In the rows, 128 means zero.
Each path below is one point turned by a fixed rotation once a step. After each direction that follows a path, write how fast that rotation turns it, in degrees per step (0 if it stays still).
Each turn is a multiple of 5 degrees from 10 to 175, or 0.
Path 1:
[119 128 121 123 136 117 138 127 132 121 136]
[113 118 126 122 125 122 136 135 133 129 128]
[119 130 126 130 135 123 131 137 142 138 122]
[118 121 126 135 140 138 127 129 134 135 126]
[130 126 129 134 136 140 140 134 125 138 125]
[132 132 142 131 139 137 132 134 126 127 137]
[137 120 139 134 125 134 128 141 127 121 131]
[141 131 127 137 132 124 126 140 130 116 127]
[128 124 118 135 132 126 123 134 119 112 130]
[126 132 117 126 126 121 131 142 116 125 126]
[118 134 124 125 130 118 118 139 123 133 136]
[123 123 121 129 122 125 117 136 127 143 130]
[134 130 120 130 137 123 123 127 128 146 130]
[131 117 127 125 139 130 127 121 120 138 137]
[141 120 135 117 133 125 136 131 125 136 131]
[136 121 136 116 138 124 123 130 135 123 132]
[135 114 123 120 131 131 126 133 135 120 121]
Speeds:
[125 130 136 121 125 126 130 133 126 129 132]	80
[127 132 132 128 122 128 127 119 127 126 124]	0
[129 125 124 119 128 129 130 123 134 129 130]	20
Path 2:
[125 145 129 121 131 137 139 143 127 126 124]
[139 119 129 116 122 133 144 121 122 132 125]
[123 123 144 118 122 139 124 140 133 118 130]
[123 143 127 122 122 141 135 115 117 121 126]
[122 113 118 117 128 135 132 131 131 121 118]
[125 123 141 120 132 135 116 111 131 124 128]
[110 139 126 123 138 127 131 129 128 121 118]
[134 118 127 127 138 130 133 111 129 133 112]
[123 128 142 121 140 124 127 132 146 126 128]
[123 140 139 135 136 131 143 119 123 133 127]
[132 120 128 131 127 126 145 135 143 123 116]
[131 127 142 127 129 141 132 120 138 133 142]
[112 133 129 133 121 126 144 131 128 116 133]
[133 118 121 140 124 145 133 117 132 123 125]
[120 124 125 122 127 127 124 124 146 117 142]
[112 126 126 140 136 132 130 116 117 124 134]
[130 123 118 136 131 120 125 123 140 113 117]
Speeds:
[133 129 118 127 128 131 131 127 132 129 123]	115
[130 127 124 137 129 124 127 128 130 127 135]	10
Path 3:
[122 123 118 132 132 116 139 117 136 128 127]
[125 133 116 129 121 110 125 123 132 127 124]
[136 119 122 128 119 118 130 126 142 124 122]
[129 122 115 131 123 122 136 123 132 141 119]
[128 134 126 126 122 119 122 129 140 137 113]
[133 122 122 124 121 132 129 131 136 127 109]
[136 130 121 123 135 129 130 129 128 139 112]
[122 131 127 125 137 131 120 129 139 131 111]
[131 124 115 123 135 132 120 133 125 121 114]
[135 119 126 124 147 125 121 129 131 133 121]
[114 119 123 130 140 130 117 125 126 129 121]
[130 118 126 124 131 120 110 131 118 125 123]
[130 106 135 126 134 126 123 124 126 131 125]
[116 119 131 126 126 124 120 120 114 137 122]
[128 121 143 119 121 121 116 124 122 127 122]
[128 116 136 117 125 131 134 117 119 128 123]
[122 133 136 113 129 124 128 115 118 135 126]
Speeds:
[135 123 128 128 133 129 135 126 127 132 130]	115
[130 132 121 127 126 127 128 129 118 130 128]	145
[128 126 127 130 133 133 124 138 128 132 126]	20
Path 4:
[135 144 133 125 141 123 122 137 128 114 125]
[125 124 144 119 126 127 124 121 121 141 142]
[135 123 114 135 141 138 115 125 126 121 132]
[125 114 131 134 119 120 129 142 134 136 138]
[120 133 117 129 133 114 123 130 116 117 120]
[130 136 137 116 132 118 133 132 140 135 143]
[125 128 130 140 140 132 130 114 111 124 136]
[139 122 138 131 126 133 116 137 142 118 138]
[120 119 129 130 129 123 120 136 107 135 121]
[129 132 114 119 131 118 116 128 142 127 134]
[121 124 126 130 137 125 147 132 119 135 140]
[133 136 132 141 128 118 122 121 135 110 132]
[128 125 147 117 131 132 127 142 117 126 132]
[133 129 123 131 132 124 107 116 124 137 130]
[122 114 118 121 132 135 131 139 133 128 143]
[130 127 122 149 130 110 130 129 123 130 125]
[118 135 133 114 126 121 129 136 132 111 136]
Speeds:
[127 130 133 125 124 123 124 134 125 125 121]	90
[123 126 128 123 122 131 131 129 123 126 133]	170
[128 130 127 127 123 134 133 125 131 130 120]	0
[130 121 128 128 126 134 119 129 127 131 127]	65
Path 5:
[126 138 125 131 132 141 140 113 128 123 123]
[135 136 140 113 130 132 134 123 127 126 118]
[125 143 146 129 121 127 120 122 126 132 126]
[112 132 145 132 133 127 131 131 126 119 131]
[121 128 137 124 127 133 136 149 118 131 127]
[117 131 124 127 118 146 127 135 126 133 137]
[117 126 124 111 129 137 124 132 139 120 128]
[128 136 124 118 123 126 113 139 135 129 119]
[125 139 121 138 123 126 118 133 135 114 129]
[137 123 127 131 128 130 129 140 128 106 125]
[143 121 129 136 118 140 123 134 126 127 122]
[129 119 131 138 127 141 128 119 143 126 124]
[129 122 134 128 127 123 138 129 142 129 111]
[125 134 129 136 111 120 135 124 129 133 117]
[118 126 130 130 121 125 137 116 119 114 122]
[126 125 134 122 129 133 128 126 110 127 113]
[122 141 131 133 133 143 123 120 120 136 121]
Speeds:
[130 127 124 126 132 137 131 127 132 134 127]	65
[125 132 134 126 130 128 133 122 122 132 127]	25
Path 6:
[132 127 135 128 121 119 118 129 138 130 143]
[122 117 115 128 127 131 113 121 133 130 136]
[144 123 123 129 133 133 125 130 132 135 144]
[131 124 125 121 132 121 114 125 138 143 128]
[124 119 124 121 142 132 125 133 124 137 143]
[134 120 143 125 128 131 117 133 134 138 134]
[119 115 127 126 133 116 116 126 131 126 141]
[129 125 126 129 122 139 118 131 132 130 147]
[140 114 124 132 129 124 116 120 135 132 131]
[129 131 116 123 133 124 123 129 132 138 144]
[133 119 128 124 135 142 117 129 131 142 128]
[133 118 135 123 139 115 125 131 130 136 140]
[116 125 131 121 125 132 113 132 133 136 139]
[133 109 131 133 132 131 118 126 127 124 140]
[134 129 126 128 120 120 117 126 141 132 142]
[126 118 113 127 133 135 116 123 130 133 134]
[145 124 128 126 136 130 126 131 132 138 141]
Speeds:
[128 133 132 123 128 130 132 119 125 124 126]	0
[125 128 135 123 134 127 130 133 125 133 125]	55
[122 128 124 127 129 138 128 130 124 127 130]	130
Path 7:
[117 139 125 130 122 131 136 129 124 134 137]
[118 135 130 126 121 112 129 132 130 124 127]
[128 129 120 129 124 118 136 128 126 137 140]
[116 129 119 118 118 125 135 130 124 127 126]
[121 135 133 133 117 126 134 136 127 136 134]
[117 139 123 126 126 115 131 124 129 125 133]
[127 124 124 126 117 116 135 135 128 135 134]
[116 136 119 124 121 131 138 127 122 132 133]
[118 134 133 127 115 120 130 138 130 128 129]
[123 137 124 132 126 116 134 126 127 133 140]
[122 125 119 119 118 116 134 132 125 129 127]
[119 134 126 130 118 131 137 133 122 137 136]
[115 139 129 125 122 120 131 130 129 123 129]
[126 130 126 131 123 113 133 132 129 136 139]
[119 131 115 120 122 123 137 126 123 128 130]
[121 131 131 128 114 125 134 140 125 133 131]
[116 141 126 130 126 120 132 125 127 128 137]
Speeds:
[131 129 129 134 130 132 131 127 127 135 136]	160
[126 121 127 133 134 132 126 130 130 122 130]	0
[132 120 120 124 127 128 131 127 126 131 127]	95
Path 8:
[117 119 136 134 135 134 130 138 125 117 116]
[125 124 126 137 129 135 133 129 128 105 127]
[135 129 116 129 132 143 123 126 133 112 134]
[129 131 124 118 138 141 111 133 132 124 128]
[117 129 133 122 136 128 113 138 129 122 117]
[122 128 128 137 133 121 126 137 125 111 116]
[135 125 119 144 134 135 128 132 122 114 123]
[133 123 124 132 135 150 122 131 126 122 128]
[118 125 131 120 133 145 120 132 134 120 126]
[118 132 127 119 131 126 121 132 138 110 123]
[134 133 119 131 137 118 119 135 129 111 120]
[137 127 123 136 139 132 117 138 117 123 122]
[120 122 133 135 135 146 121 135 119 124 123]
[111 124 130 133 127 142 128 130 134 115 122]
[127 129 118 127 130 134 128 128 142 109 124]
[141 130 119 120 139 132 118 134 133 116 125]
[129 128 133 121 141 132 112 138 119 122 125]
Speeds:
[123 133 125 132 124 133 123 124 128 130 133]	70
[121 130 129 131 124 122 133 127 130 121 127]	85
Path 9:
[134 120 137 133 133 140 131 127 128 133 113]
[125 128 133 126 133 144 127 125 121 133 113]
[122 138 128 121 137 144 129 126 125 135 120]
[131 142 127 121 139 141 131 127 134 136 128]
[140 131 130 127 139 143 131 130 139 136 133]
[139 122 135 133 135 143 123 132 135 133 129]
[129 123 137 133 134 142 115 132 131 134 121]
[122 131 134 128 136 135 118 132 132 135 112]
[127 137 134 125 138 132 131 130 135 137 111]
[135 133 134 127 137 138 141 127 134 135 116]
[138 126 132 127 135 147 138 125 127 133 123]
[130 127 131 126 135 151 126 125 123 133 129]
[124 135 129 125 138 146 116 130 128 136 130]
[128 137 131 126 141 137 118 133 141 137 128]
[138 131 136 131 138 133 127 133 144 135 123]
[138 121 139 135 134 136 129 132 137 134 117]
[129 122 137 130 132 142 126 128 125 134 111]
Speeds:
[122 123 131 124 129 122 131 129 127 123 133]	0
[129 125 131 132 128 124 120 133 134 128 128]	45
Path 10:
[139 131 132 140 135 128 130 130 119 126 140]
[136 134 125 124 138 123 125 142 117 126 133]
[132 132 122 116 127 128 129 142 130 113 129]
[137 128 127 128 122 132 138 127 135 112 130]
[144 132 134 137 130 126 139 125 131 125 133]
[138 134 133 131 141 119 131 136 128 131 136]
[128 129 127 123 139 124 124 143 128 118 138]
[130 128 124 125 125 135 128 134 122 109 133]
[142 134 126 129 123 133 139 127 121 119 128]
[142 139 127 127 133 122 140 133 133 131 128]
[133 129 130 128 135 119 129 139 141 125 136]
[131 122 134 129 134 127 123 133 129 112 140]
[135 131 131 128 132 135 133 127 114 115 133]
[138 140 122 124 133 132 139 135 120 126 128]
[137 136 118 126 127 125 135 141 139 126 132]
[138 124 130 130 123 121 129 134 139 116 135]
[138 126 142 131 135 125 129 125 125 115 133]
Speeds:
[122 129 124 124 132 130 128 133 136 128 128]	90
[130 126 127 127 126 120 121 134 128 131 130]	80
[131 127 124 131 131 131 120 124 131 129 121]	0
[124 126 132 131 137 129 124 128 125 128 134]	65
Path 11:
[127 137 129 129 119 141 130 116 136 130 121]
[117 131 120 133 124 124 125 132 119 122 141]
[137 118 122 129 134 123 115 125 127 126 118]
[127 141 133 124 122 139 129 114 129 123 126]
[119 126 113 133 121 124 128 134 126 123 139]
[132 122 128 136 135 125 113 121 123 132 118]
[126 136 132 116 122 134 129 117 125 115 127]
[124 127 109 137 122 127 127 133 135 127 136]
[127 125 133 138 134 126 117 117 117 133 123]
[124 130 127 112 121 129 128 124 126 114 122]
[129 134 114 140 125 132 123 129 138 127 133]
[124 121 130 135 132 125 124 115 113 129 130]
[125 129 124 114 119 127 124 129 129 118 114]
[133 140 121 139 130 135 121 126 136 124 137]
[124 115 123 132 126 125 132 115 114 129 131]
[123 131 127 122 119 125 118 130 132 125 111]
[132 138 125 132 134 137 121 125 128 119 141]
Speeds:
[131 124 132 125 123 133 126 133 127 134 131]	0
[126 123 127 123 127 126 133 129 122 121 133]	140
[130 122 128 131 134 136 130 125 124 128 124]	125
Path 12:
[123 127 114 120 144 121 124 126 136 121 130]
[111 130 121 121 132 129 120 128 116 130 131]
[125 117 118 122 120 119 131 128 117 118 124]
[122 127 119 134 134 117 123 114 131 117 130]
[116 126 116 121 142 131 132 129 126 122 135]
[118 122 125 116 128 127 116 127 113 121 125]
[123 126 111 127 125 110 129 127 125 123 124]
[116 125 119 129 132 126 128 112 126 122 141]
[121 121 120 122 140 135 128 131 120 113 126]
[123 127 119 116 131 115 114 126 124 123 123]
[112 130 112 130 124 120 134 124 120 128 133]
[124 115 123 124 128 128 129 117 122 114 135]
[122 126 118 127 142 123 121 129 128 115 119]
[116 130 117 113 133 120 122 126 123 133 134]
[114 122 120 129 121 127 131 125 111 120 128]
[129 118 119 126 130 117 128 119 130 112 128]
[114 132 117 128 145 126 122 123 129 124 130]
Speeds:
[130 122 132 126 125 134 129 130 122 122 126]	115
[126 130 127 123 122 124 125 133 122 134 125]	90
Path 13:
[126 133 139 125 135 120 134 132 125 125 147]
[125 139 142 120 125 123 139 122 138 121 122]
[134 136 120 129 147 121 139 128 135 130 125]
[138 135 144 138 133 123 132 138 121 132 122]
[124 138 126 119 125 118 130 143 127 125 115]
[127 131 130 123 139 130 122 145 140 137 132]
[143 142 133 127 117 127 118 131 137 128 129]
[138 135 122 111 135 132 125 134 123 117 132]
[128 137 137 122 126 142 137 134 128 135 141]
[126 144 128 124 124 112 135 125 132 123 140]
[132 130 142 121 144 126 136 126 135 121 130]
[135 144 132 134 131 130 144 127 132 134 118]
[130 135 128 132 138 112 130 141 119 128 128]
[124 130 146 121 128 127 127 145 133 130 118]
[132 141 116 125 129 124 123 135 144 134 121]
[146 133 135 128 136 130 116 138 128 129 137]
[135 141 130 114 117 137 129 134 124 122 125]
Speeds:
[126 126 129 133 131 123 130 131 128 131 119]	40
[127 125 131 120 129 130 128 128 127 121 122]	120
Path 14:
[141 130 121 131 135 123 126 129 121 140 138]
[121 131 131 128 134 121 125 131 115 137 139]
[131 127 120 127 128 131 134 137 122 143 140]
[133 123 123 135 136 121 121 128 114 138 134]
[117 126 128 129 130 129 129 137 114 142 135]
[135 121 116 133 130 133 129 136 119 142 130]
[123 125 127 136 135 125 119 130 113 136 128]
[119 128 125 131 128 137 131 138 119 143 127]
[136 124 120 139 134 132 122 132 121 139 122]
[118 130 133 135 136 131 121 134 117 135 122]
[129 131 125 134 132 140 130 139 125 141 121]
[133 131 127 140 139 131 116 132 121 134 121]
[120 137 136 133 135 137 125 140 122 136 126]
[141 135 124 137 135 139 126 139 128 136 126]
[131 137 137 137 142 129 118 135 121 129 129]
[128 138 133 129 133 137 130 145 127 133 134]
[142 132 127 138 138 130 122 138 127 131 134]
Speeds:
[117 131 134 125 128 128 129 130 126 128 130]	135
[125 118 125 129 125 126 129 129 124 127 134]	20
[129 121 135 124 131 127 130 125 134 130 127]	0
Path 15:
[129 127 126 143 123 133 115 138 132 136 132]
[121 135 116 138 121 138 121 125 133 135 126]
[122 135 121 139 114 121 126 136 135 130 128]
[125 123 121 132 113 134 116 140 130 132 126]
[129 126 123 141 114 137 125 124 135 133 135]
[125 136 124 146 125 127 119 135 135 136 130]
[118 133 114 133 118 134 118 132 132 132 121]
[126 130 121 136 106 126 127 131 134 128 131]
[130 123 125 140 118 131 116 140 131 134 133]
[124 132 118 140 122 140 121 123 133 136 128]
[122 139 120 142 118 121 125 132 136 133 127]
[122 126 118 131 115 131 117 139 129 131 124]
[129 127 122 137 109 136 126 126 134 132 134]
[129 130 126 147 124 127 119 135 135 136 132]
[120 134 115 136 122 136 117 129 132 133 121]
[122 134 119 135 109 125 128 130 136 130 128]
[128 123 124 136 114 129 117 141 130 133 131]
Speeds:
[132 126 134 128 129 126 131 124 122 127 120]	0
[132 120 131 124 121 129 128 131 127 126 132]	85
Path 16:
[127 138 123 139 117 122 121 123 136 130 129]
[125 118 143 132 127 121 119 135 128 129 125]
[139 130 133 129 124 128 125 112 128 117 132]
[113 134 131 140 120 121 125 128 122 130 128]
[133 122 143 131 135 119 135 129 129 117 131]
[125 137 127 138 121 129 130 116 141 124 131]
[127 129 144 135 124 121 123 139 130 135 125]
[140 123 129 130 128 122 120 117 135 115 131]
[115 135 135 137 117 131 121 120 124 131 128]
[136 125 140 130 131 113 129 133 120 120 130]
[121 130 128 135 126 127 131 114 138 117 132]
[125 134 144 135 121 126 132 133 129 136 128]
[139 126 128 133 129 114 123 128 136 119 130]
[117 127 136 135 122 134 118 117 134 130 130]
[139 133 140 130 121 119 124 132 116 124 127]
[120 125 123 137 131 119 124 119 131 115 129]
[122 129 148 131 123 131 136 124 126 132 132]
Speeds:
[129 132 131 126 123 137 131 122 129 128 128]	130
[130 127 138 126 133 129 128 131 124 134 130]	145
Path 17:
[133 119 118 127 122 139 124 118 115 120 125]
[130 124 122 133 137 114 131 123 116 133 142]
[141 143 135 133 123 119 132 130 119 126 121]
[136 111 124 126 119 131 128 128 120 131 114]
[123 125 119 139 138 123 122 116 117 134 129]
[135 138 126 137 121 126 132 126 115 115 134]
[144 119 125 120 121 123 136 129 120 137 129]
[129 131 130 130 138 120 122 120 117 135 113]
[128 124 124 145 122 131 127 127 117 115 122]
[141 124 116 133 122 126 135 119 123 138 138]
[133 140 127 118 131 118 123 122 113 129 123]
[131 117 136 137 123 126 129 136 111 125 120]
[137 124 119 142 131 129 137 114 128 136 123]
[132 136 111 127 124 119 122 121 118 119 127]
[135 124 133 130 118 126 125 133 108 135 135]
[140 127 133 131 139 129 138 117 119 132 119]
[127 123 115 134 126 116 128 128 122 117 117]
Speeds:
[127 122 126 125 124 128 127 133 126 119 127]	135
[125 133 134 135 124 126 125 134 125 127 129]	120
Path 18:
[144 122 135 132 130 135 140 124 122 137 124]
[134 124 145 120 122 136 125 130 127 118 135]
[128 117 124 127 119 134 122 132 136 116 113]
[118 132 133 142 130 132 124 117 137 125 123]
[132 136 122 136 134 123 117 130 139 122 142]
[143 137 120 130 137 121 138 126 131 128 121]
[138 132 148 131 131 121 132 132 120 131 128]
[140 121 132 117 124 137 118 139 128 132 124]
[125 123 130 124 132 140 123 118 124 120 111]
[123 119 128 144 126 131 115 124 128 120 133]
[136 132 113 134 128 137 132 122 140 125 136]
[133 138 133 133 133 121 141 127 131 113 130]
[139 126 137 131 127 120 130 145 137 134 126]
[133 132 138 114 136 134 123 125 136 135 118]
[129 121 133 125 135 121 111 125 121 119 121]
[136 120 119 141 124 132 118 118 125 134 125]
[135 139 129 134 125 139 130 116 124 119 139]
Speeds:
[137 128 132 132 131 131 125 127 132 123 125]	0
[127 126 132 130 127 123 122 133 125 123 135]	140
